[[128 129 130 129]
 [101 127 132 120]
 [103 128 118 105]
 [131 128 128 129]
 [128 130 126 130]
 [129 129 129 127]]
=>
[[130 129 128 129]
 [132 120 101 127]
 [118 105 103 128]
 [128 129 131 128]
 [126 130 128 130]
 [129 127 129 129]]

[[127 143 141]
 [137 143 134]
 [112 115 125]
 [133 112 113]
 [127 111 114]
 [120 113 119]
 [146 137 129]
 [158 130 120]
 [131 143 138]
 [114 114 123]]
=>
[[143 141 127]
 [143 134 137]
 [115 125 112]
 [112 113 133]
 [111 114 127]
 [113 119 120]
 [137 129 146]
 [130 120 158]
 [143 138 131]
 [114 123 114]]

[[108 107 133 142 142 130 130]
 [126 143 110 137 138 131 106]
 [119 129 105 144 135 109 142]
 [121 140 121 141 143 109 135]
 [151 146 113 134 106 119 118]
 [116 120 104 123 110 144 143]
 [114 109 105 110 109 112 110]
 [104 110 121 111 149 148 120]
 [111 119 118 120 144 112 136]
 [141 148 122 111 126 151 131]]
=>
[[130 130 108 107 133 142 142]
 [131 106 126 143 110 137 138]
 [109 142 119 129 105 144 135]
 [109 135 121 140 121 141 143]
 [119 118 151 146 113 134 106]
 [144 143 116 120 104 123 110]
 [112 110 114 109 105 110 109]
 [148 120 104 110 121 111 149]
 [112 136 111 119 118 120 144]
 [151 131 141 148 122 111 126]]

[[135 123 132 128 136 118 118 111]
 [130 137 128 140 141 126 118 152]
 [135 126 132 128 135 119 118 112]
 [135 125 132 128 136 118 119 110]
 [134 125 131 128 136 120 118 112]
 [130 136 127 140 140 124 119 153]
 [134 126 133 128 136 118 118 113]
 [130 136 127 139 141 124 118 150]]
=>
[[118 111 135 123 132 128 136 118]
 [118 152 130 137 128 140 141 126]
 [118 112 135 126 132 128 135 119]
 [119 110 135 125 132 128 136 118]
 [118 112 134 125 131 128 136 120]
 [119 153 130 136 127 140 140 124]
 [118 113 134 126 133 128 136 118]
 [118 150 130 136 127 139 141 124]]

[[117 134 137 139 118]
 [143 113 114 114 143]
 [128 125 122 121 132]
 [132 126 122 118 134]
 [138 121 121 120 139]
 [112 143 142 136 115]
 [110 155 141 139 111]
 [121 132 136 138 120]
 [144 117 113 118 142]
 [113 138 141 140 116]
 [142 120 119 120 138]]
=>
[[139 118 117 134 137]
 [114 143 143 113 114]
 [121 132 128 125 122]
 [118 134 132 126 122]
 [120 139 138 121 121]
 [136 115 112 143 142]
 [139 111 110 155 141]
 [138 120 121 132 136]
 [118 142 144 117 113]
 [140 116 113 138 141]
 [120 138 142 120 119]]

[[131 131 142 122 123 138 129]
 [106 137 125 130 111 122 113]
 [133 134 127 125 128 128 122]
 [125 116 117 133 136 121 138]
 [127 133 133 124 127 133 130]
 [124 135 135 137 131 137 119]
 [119 134 126 131 122 126 121]
 [126 118 124 130 134 124 134]]
=>
[[138 129 131 131 142 122 123]
 [122 113 106 137 125 130 111]
 [128 122 133 134 127 125 128]
 [121 138 125 116 117 133 136]
 [133 130 127 133 133 124 127]
 [137 119 124 135 135 137 131]
 [126 121 119 134 126 131 122]
 [124 134 126 118 124 130 134]]

[[144 118 131 135 133 145 134 126 123 110 132]
 [138 140 113 143 134 123 132 143 150 141 138]
 [151 129 109 140 134 129 133 139 145 133 129]
 [145 134 110 142 135 125 133 142 148 138 133]
 [149 117 125 137 131 143 134 127 126 112 130]]
=>
[[110 132 144 118 131 135 133 145 134 126 123]
 [141 138 138 140 113 143 134 123 132 143 150]
 [133 129 151 129 109 140 134 129 133 139 145]
 [138 133 145 134 110 142 135 125 133 142 148]
 [112 130 149 117 125 137 131 143 134 127 126]]
---
[[121 111 147 133 157]
 [123 133 107 115 108]
 [123 130 123 126 120]
 [127 119 144 136 147]
 [126 131 129 132 127]]
=>
[[126 131 129 132 127]
 [121 111 147 133 157]
 [123 133 107 115 108]
 [123 130 123 126 120]
 [127 119 144 136 147]]

[[137 146 121 144 117 136 117  98 105 123 123 136]
 [124 120 131 121 133 125 133 142 139 130 130 124]
 [125 121 130 123 132 125 132 139 136 130 130 125]
 [124 120 131 121 133 125 133 142 139 130 130 124]]
=>
[[124 120 131 121 133 125 133 142 139 130 130 124]
 [137 146 121 144 117 136 117  98 105 123 123 136]
 [124 120 131 121 133 125 133 142 139 130 130 124]
 [125 121 130 123 132 125 132 139 136 130 130 125]]

[[134 150]
 [131 150]
 [128 149]
 [126 149]
 [126 149]]
=>
[[126 149]
 [134 150]
 [131 150]
 [128 149]
 [126 149]]

[[138 120 138 148]
 [137 114 112 138]
 [136 117 126 146]
 [117 138 147 132]
 [123 120 114 139]
 [133 121 137 150]
 [122 130 143 142]]
=>
[[122 130 143 142]
 [138 120 138 148]
 [137 114 112 138]
 [136 117 126 146]
 [117 138 147 132]
 [123 120 114 139]
 [133 121 137 150]]

[[125 119]
 [152 142]
 [137 122]
 [118 134]
 [153 157]
 [124 130]
 [151 157]]
=>
[[151 157]
 [125 119]
 [152 142]
 [137 122]
 [118 134]
 [153 157]
 [124 130]]

[[136 120 134 128 131 120]
 [103 126 148 121 129 108]
 [136 117 131 127 128 119]
 [115 136 132 124 127 121]
 [124 141 118 128 125 137]
 [137 150 113 133 129 146]
 [138 146 111 131 128 142]
 [133 126 119 131 125 141]
 [144 130 117 129 127 131]
 [120 135 139 127 133 117]]
=>
[[120 135 139 127 133 117]
 [136 120 134 128 131 120]
 [103 126 148 121 129 108]
 [136 117 131 127 128 119]
 [115 136 132 124 127 121]
 [124 141 118 128 125 137]
 [137 150 113 133 129 146]
 [138 146 111 131 128 142]
 [133 126 119 131 125 141]
 [144 130 117 129 127 131]]

[[120 115 130 122 122 110 117 121 124 123]
 [120 119 127 120 123 123 129 122 123 115]
 [118 119 128 120 121 114 128 120 121 115]
 [117 122 124 121 118 104 128 117 116 115]]
=>
[[117 122 124 121 118 104 128 117 116 115]
 [120 115 130 122 122 110 117 121 124 123]
 [120 119 127 120 123 123 129 122 123 115]
 [118 119 128 120 121 114 128 120 121 115]]
---
[[118 127 137]
 [132 125 125]
 [134 116 127]
 [129 150 126]]
=>
[118 125 127]

[[149 112 115 156]
 [135 134 130 127]
 [125 134 110 117]
 [129 124 136 131]
 [127 139 140 148]]
=>
[149 134 110 131]

[[146 147 100 135 114]
 [139 139 127 126 124]
 [139 118 149 138 130]]
=>
[146 139 149]

[[150 115 148 131 135]
 [150 115 148 130 136]
 [147 111 150 129 125]]
=>
[150 115 150]

[[133 109]
 [128 117]
 [149 152]
 [145 147]
 [150 107]]
=>
[133 117]

[[125 128 153 108]
 [152 154 140 122]
 [125 132 130 132]]
=>
[125 154 130]
